The rows of A fall into 4 groups, which share some directions, and each row is roughly a mix of its group's hidden directions, except some rows that fit no group.
A (177 x 13):
[[ -5 -19   2 -16  17  12  16 -13  -8  -2  14  -8 -30]
 [-25  -7  15  11   1 -11  22 -11   3  10  16  22 -11]
 [  9  14  11  25   0 -20 -13 -10  -3  28  -3  16  -1]
 [-16   2  22  22   2   8 -28  10  -4   0 -14   9  14]
 [ 24  21  -3  14 -21  -7   8  19   5  -5 -13   2  17]
 [-23  -4 -18 -21 -16  18 -15 -15  -7 -12  10   7  -4]
 [ -4 -10  23   8  19  30   1  -7 -22  -6 -10   7   5]
 [-11  11   3   0 -28 -10  25 -10   3  23  16   3   3]
 [ 16  23 -18 -15 -28  -7 -15 -13   1   0   2  -8   8]
 [  3  19   9  20  17  -3  17   8 -20  -6 -12  13 -22]
 [ 18 -13   3 -12  -7   8   1   4  25   1 -18  18 -26]
 [-12   0  -5   4  -6   2  24  19  24  17  -2   1 -26]
 [ -7  30   7   7  19   3 -14  -9 -17 -15   6 -22   4]
 [ 10   8  -8  -1 -22  17 -20  13   7   3 -11  -9  30]
 [ -5   5   2  -1  19   0  -9  -1  17 -11 -28 -23 -21]
 [ -9 -26  14 -25 -11  20  16  10   0   9  -9  10  -8]
 [-16 -16  -2   4  27  10 -12   1 -12 -18  -4 -26  -3]
 [-18   2  31   5  13  -3  -9 -16 -11  -3  11  15  21]
 [ -5  -5 -10  -3  12 -18 -23 -12  10  17 -17  16  22]
 [-12  -7 -10   2  27 -11 -15 -22  -1 -19  -2 -18  13]
 [ 14  20  15  -2 -30 -13   2   1 -18   4   5  20  -1]
 [ 15  -4  -8 -20  -2  -3 -31   2   9  12   5 -10 -27]
 [-10   6 -18 -21   5 -22  -9  -1  10  22  -5 -12 -21]
 [ 22 -19 -20 -16   0   9  10  11  22  15  -2 -10  11]
 [ -3  26  12  10 -28  22   8   4 -19  -3   0  -5  -5]
 [  8  -6  -4  -7   0  25  30  11  -6  -7   7  23  16]
 [ 24  12  23 -12  -6  11   6   5  -3   6   0  18  26]
 [-14 -21   2 -10  20 -12   6  -1 -10 -20  20 -22   3]
 [-19 -10  -2  -4  14 -13  32 -13  13  -8  18 -10   0]
 [  9  20 -10   0 -20 -27  18  -5   9  18   0  14  -1]
 [ 23  26   2  -7   9  14  12   8  -1  21 -16   4 -15]
 [ 15  -1   2  -8 -21 -14   2 -10   6  20 -14  31  -8]
 [-15 -27  17 -24  12  11  -6  -7  -5   2  -3   8 -20]
 [ -7 -20   3 -11 -18 -17  -1   0 -21  19  -3  16 -22]
 [ 11 -16 -11 -26  12  -9  22   5  18   8  -5  17   8]
 [  7  12   0  -4  -8   7 -24  23 -21 -13  -1  -7  24]
 [  2  26   8  27 -19  10   6  14 -18  -3  -7  11   1]
 [-19   3 -16  11 -22   6 -12  17  13 -12 -10 -24  -1]
 [  8 -11  15  22  24  -1   9  -9 -20  -5  12  21   8]
 [  2   5 -26 -11  22 -11  -8   6  -6   4 -21 -22 -13]
 [ -7 -35 -13 -19  -2  -4 -13  12  -3  13   9 -10 -14]
 [  0  -7 -16 -24  -3  -7 -18  22  16 -17  -7 -17   5]
 [ -2  13  -2 -16  -8  12 -22  -6  19   1 -13  -1 -32]
 [ -3  15  10 -10  32  10  -3   0   1  -6   6  -5  32]
 [  1 -19 -20 -14  30   7   9  -7  -4  13   6  15  13]
 [ -9  16 -10  -7  15 -20 -34  -8  16  -2   3  -9  -7]
 [-18 -19 -15  16   7   3  18   3  29  -8 -16   1   1]
 [ 14 -12 -23 -23 -10 -19 -14  -2  20   9  -3  -1 -12]
 [ 14  20 -21   1 -30   4   0  22 -12   8   4  -4  -4]
 [ -5  -2  -5  35  12  -3 -12 -10  -9  20 -12   7 -19]
 [  4 -22 -20 -17   4   4  -7   7  24  -2  -6   7 -27]
 [  4  -5 -37   5  11 -20  -8  17  11   0   1 -17   5]
 [-18 -29  10  -8  24  18   3  10   4 -14 -10  -6  -9]
 [ 15   2 -18   3 -17 -32   5   7 -19  13   2   6  13]
 [ -7  -5 -23   9  -3  -8  -2 -23   3  21   4  28 -15]
 [ -5  -4  -1  16  18  -5 -11 -20  -9 -19  -6 -28  17]
 [ -8 -30  21  -9  11  -1   0 -12   8  -5  14  18  19]
 [ 15  27 -16  -8   4   0 -11  11  16   2  13 -27   0]
 [-20 -17  -4   1  -8   3  11  -6 -28  18  23   6   8]
 [  7  -9  19  -6  -9 -14  22   3   9   0 -15  23 -23]
 [  3   8   4   7  10  19 -27  19   4 -18  -6 -25  -7]
 [  6 -24  -1 -14  18 -18  -5   0  11  11   3  26  17]
 [ 32  -6  -6  -4   1   7 -24  13 -15  -8 -22   8   0]
 [ 18   0   6 -29   8 -11 -14  12  -3 -10 -22 -16  12]
 [ -3  -9   9  -3  -9  30  11  19  -8 -12  21  16 -14]
 [  6  12 -16   4  19 -15   2   6  -5 -12  19 -21 -25]
 [-20   5  11 -11 -12  -4  -6  -8  10 -13  -2   2 -39]
 [ 10  -2  -4 -32  -6  -7   7  19  22  13  -3   6 -19]
 [-16  17  -4  -9  -1 -10 -15 -32   3  20  -6 -11 -13]
 [  0  22  -5   5  16   4 -20   7 -14 -13  19 -25   9]
 [  4  19 -22  22 -19  -3  16   9 -13  -3  21   0  -6]
 [ 12  20  26  -9  -3  -2   4  -8 -12   9  -6  29 -16]
 [  2  24  -6  31 -14  11  -7 -10  -2   7  -9 -12  18]
 [ 14  -4   7 -20   9 -26  13   9  25  13  -3   3  16]
 [ 14  -4 -10 -19  31  -4 -22 -12   0  -1 -13  16  -5]
 [  1  16  17  24  -6  24  10 -10  -5  20   1  15  10]
 [ -3 -12  28  -6  -9  -4  11   7   6 -10 -15   9 -32]
 [  4  -9  -5 -19  14  -7 -13   2   9 -18 -18  -1 -33]
 [-27  20 -17  13  -4   1  -1  -3   0  11  -5 -31   4]
 [  0  18 -18  25  -2  -2   7  26 -19  -2   5  -9  16]
 [ 12 -10  -3 -17  -5   8  38   6   7  -4  13  11 -15]
 [  2 -19   3  -1  14   3  -7 -18   4 -18  16 -18  29]
 [  7   4 -12   9   6  -6 -10  24  12  -8 -19 -18  28]
 [ 14  -1 -11  -7  -7  -2  -6  26  24   7 -21   5 -23]
 [ 14  25  -6 -14  15 -11  -9   0  -3  14  -1   6 -31]
 [ 10 -10 -18  -3  18 -33   1  12  -5  -5  20   9 -11]
 [  1  22 -22  10   2   7   7  18  -3   5  28  -8  19]
 [ -1  29  10  -4  -4   7 -19  -5  22 -14  -3 -14 -20]
 [-18  -1  -5  -6 -30  26 -21  -2   7   2  -2 -12  10]
 [ 22  24  -1   4 -12  -8   0 -18  27   9  -9   7  13]
 [ 19   7  -2  -5 -14  -2 -22  -9 -25   8   1   0  28]
 [ -5  12 -19  18  19  15   6  23   2 -11  -1 -18 -15]
 [-25 -18 -14  25  -2   6   5   0 -11 -11  -7 -19  15]
 [-11  20  -1   1 -26   0   2   5 -16  27  21   2  -5]
 [ -4  11  17  22  -8  22 -14   8 -17 -17 -12  -4  14]
 [-15  -4  14  -9  -8 -16  14 -29 -18   8  21   1   6]
 [ -6  24   4 -19 -14  12 -30   2   3  -9 -16 -11  -6]
 [ -2 -20   0   1  -1  22  17   1   4 -19 -11  -5 -32]
 [ -2   1   1 -28  17 -25  -2 -18  -1   6  10 -23   7]
 [  4  -8  19   2   4 -17   8  -5 -22   5  24  26  -9]
 [ 23   2   6  15 -27  12   2  -3 -23  12   0  12  15]
 [ -7 -44   2  -9   2  -2   9  13  -8 -11  14   1   2]
 [-18 -23  18   3  -2  20  -1  -4 -23  -8  19  -6  10]
 [-12  14  16   7   5  -4  23  -6 -11  24  25  11   5]
 [  8  -5 -10   3   4 -12   5  16  27  -8 -30 -11  16]
 [ -8  -4   3 -29  32 -10   0 -11  -9  -9  19   4  -4]
 [ -8 -26 -23   9  20 -14  -4  11  18 -15   3  -7   7]
 [ 27  14  -6 -24 -24  -4  -3  -2  12  12   0  -6 -16]
 [  1  19   4  10 -18   9  31 -17  -3  -4  16   0  17]
 [ -3 -14   3 -11  25   8   5  -8  -1  -3 -25  27 -15]
 [-16  -2  -2 -13  -7 -25  -7 -18  -1   4   4  -1 -35]
 [ -3  -3  -5 -24  31 -11  17  -9  21  11   1  -3  -9]
 [ 15   7  13  27  10  22  13   2 -21   3  -7  16   4]
 [-20 -13   6  11  18  15   4 -11 -23 -15  11 -12  16]
 [  0  -2   8   1  26   8 -20 -18  -4 -22   1 -20  16]
 [ -3 -18  -3 -24   9 -25  11 -19  -8   8   6  21  -4]
 [ 12   0  -4  -5  32 -26  -6 -18  -1   5   6  19   6]
 [  3 -17   4  10  28 -13  11 -27  -3   2  14  10  13]
 [  8 -12  15 -11 -21   0  -3  -5  17   1 -22  30  -1]
 [  7   1 -22  -3 -36  17 -12  16  -9  -2  -7  -2   2]
 [-22 -17  -6 -22  17 -17 -22  -1  10   6   7 -12  -7]
 [ -2 -17 -27   1  29   8   3  17   3  12   5  -9  15]
 [ 13   6  17   5 -15 -12   8   7 -18  30 -17   9 -11]
 [-13  -4  19  22  12   8  19   4 -25 -12  11  11   8]
 [-10 -26   8   8  22  -3  12  -2 -14   7  -4  26  16]
 [  5   0   4  -8 -23 -16 -11  15 -14  15   6  17 -27]
 [-20   2  17  26   9   0   8   2 -24 -12  -5  20   5]
 [ -7 -34   3   9  17   9   9   4   2 -25 -16  -6   3]
 [ 14   8 -10 -20 -17  13   4   2  24  16 -23  -6  -6]
 [ -1  -2 -12 -16 -12 -11 -39   0  14   3 -17   3  -3]
 [  4   4  12  21 -18  14  -4  -7 -25 -14   6   2  25]
 [  9 -12 -23   4  12  -4  14 -13  11  13 -19  26  10]
 [-10  12 -17  13  14  16  19  -4   9   2 -21 -25  -1]
 [ -1 -12   1  -7   5  26  -4  20  26   0 -18   0 -18]
 [  5   0 -15  16 -27  12  -4   3   7  30 -16  10   3]
 [  7   0 -38   5  -2  17 -11   3   0  16  20  11   4]
 [-10 -12 -14   3  -9  18  11  -3  28  17  10 -18  15]
 [-11  32  -7   4 -22  -3 -26   7  -5  -6  -2   0 -14]
 [ 16  21  -6  21   4  23  -9   2  15  -4 -22   7  13]
 [-28  -2 -15  17  18   8 -12 -14 -14  -3   5 -11  18]
 [ -7  -1  -6  11 -36  17   4   4  10 -19  -9 -16   5]
 [-16 -27   5 -16  23 -15   4   0   1  -5 -11  -1 -23]
 [  6  25  26  10   7   8  19  -8 -12 -11  10 -15 -11]
 [ -1  22  12  22   5  -1  14   3  -7 -26   7 -20 -13]
 [ -3  -7  18   6  20 -14   9  -6 -11  10  22  27 -13]
 [-27   8  -3  21   8  13  -1  -5 -19 -12  -4 -20 -16]
 [  2  -6   0  25 -21   6   8 -32  -2  13   3   1  17]
 [ -5 -30 -20  -1  13   1  -7  -6   5   0  12 -24  20]
 [-17 -21  15  -8  26   7   1 -12   2  -6  -2 -23 -16]
 [-27  14  -5   5  18  20  16  -5 -17   5  18  -4   8]
 [ -9  21 -11  35 -27  -4  -7  -1   0  -5   2  -6  -2]
 [  4   2  18  27   1   6   6  14   8 -17 -27 -17   4]
 [  5   7   5  12  19 -12  -5   7 -10 -36   0 -21   6]
 [-30  -1  23  -4  -1  -8  19   7 -10 -25   1  -7   7]
 [ 12  20  21  -3 -10   4  18  -5 -25   2  10   8 -21]
 [ 11 -14   2 -22 -12 -24  -4  -5  12  13 -13  15 -20]
 [ -6 -24 -18 -13  30  19  15  -3  -4  -3   5  -1   8]
 [ 14   5   0  -2 -31 -13 -27   4   4  17  -1 -13  -8]
 [  4 -44 -11 -11   9  -9  -6   4  13  -8  -6  -9  -1]
 [ 11   2   2 -41 -20   8  -5   4  12  -1   7  12   8]
 [-12  -7   9  -3  21  -3 -23 -22 -13  21  14   1 -12]
 [  0   0  21  13  20   9  25  -2 -24   8  -4  17   8]
 [ 26 -16 -19 -14  -7  -6 -19   3   2  -1  -8  -6  26]
 [ 11  13 -22  18  19 -27   0  20   2   1 -10   2   6]
 [ 23  -3 -22 -24 -23  -2   1   8   1   6 -16 -14   7]
 [-11 -11 -15 -37   8  -3  -4 -10   8   5  22  -8  -2]
 [-16 -15  -3  -8 -12   3 -24  -8  21  -2   4  -9  28]
 [  3   9 -23 -19  -5   1  -9  15   0 -11 -20 -29   5]
 [ -1  -3 -15 -12  -7  34  14   1  -3 -25   4 -14  10]
 [ 14  -1  -5 -39   5 -16 -10  -1   2   2   7 -21  -8]
 [ 19 -15 -29  -9   4 -10  -2  20   8   5  18   9  14]
 [ -2  -6  -5   1 -40   1 -15  14  -3 -21  -5  -7 -11]
 [  3  12 -15  13  -4   5 -27  -8  -7 -11 -14 -30   3]
 [ 10 -11  13 -16   5   4  17  18  26   8  10  23  -4]
 [ 27 -12 -19 -24 -12 -17  -1   8  -5  16  -7   0  -6]
 [  3  34 -14   8   1 -11 -16  12  -1   0  14 -22  10]
 [ 13 -16 -29  10  12  19   0  16   9  -5 -21   4   4]]
One row of each group comes first, with its name. Which group is each row after those in?
[-10  -7   8   9  43   7  13  -6 -13   8  -5   7   1] => <41>
[ -1   3   9   2  -9   3   9   7  -2   4  -9  15 -46] => <101>
[ -7 -23 -10 -25  15 -17   9  -4   2  10  -6  15 -21] => <26>
[ 23   6   6 -15   6 -23 -24   8  -5  12 -19   7  10] => <100>

[ 19   1  -7   7 -31  15  11  25  -2  14 -10   3  -1] => <101>
[-19 -23  -1 -25  13  -6   6 -13  -5   6  25 -10  -1] => <26>
[-12  -8  -8   5  25  26  -4   7  10 -15   2 -26   7] => <26>
[-10   9 -16  10 -12  31 -15  -1 -15  -3  24  -1   4] => <100>
[  9 -30 -15 -10  12   8  13   7   3  21 -16  16   2] => <41>
[ -3 -12 -15  -3  23 -23  -1  -3  -6 -10  17  -5 -28] => <41>
[  1   3 -14 -13 -26   6 -16  13   2 -19 -20 -18 -10] => <101>
[ 22  21   1   2  -6   3 -12  20   5   0 -20  22 -17] => <26>
[ -4   1 -14  23   8  28 -15   0 -16  12  17  13   8] => <100>
[-16 -24 -21  17   2  -4  -6  20  11 -21  -5   8  -2] => <41>
[ -5 -14   2  24 -27  19  19  14  -1   5  -7  11   9] => <26>
[ 24   8  -9 -15  -7   4 -24   0 -12   6 -12  -7  27] => <101>
[ -7 -10 -27  -6  23   0 -18   9  13  16  -2  -7  19] => <41>
[-19  14 -17  11 -11   5 -20  16   1  -2 -15 -25  -4] => <101>
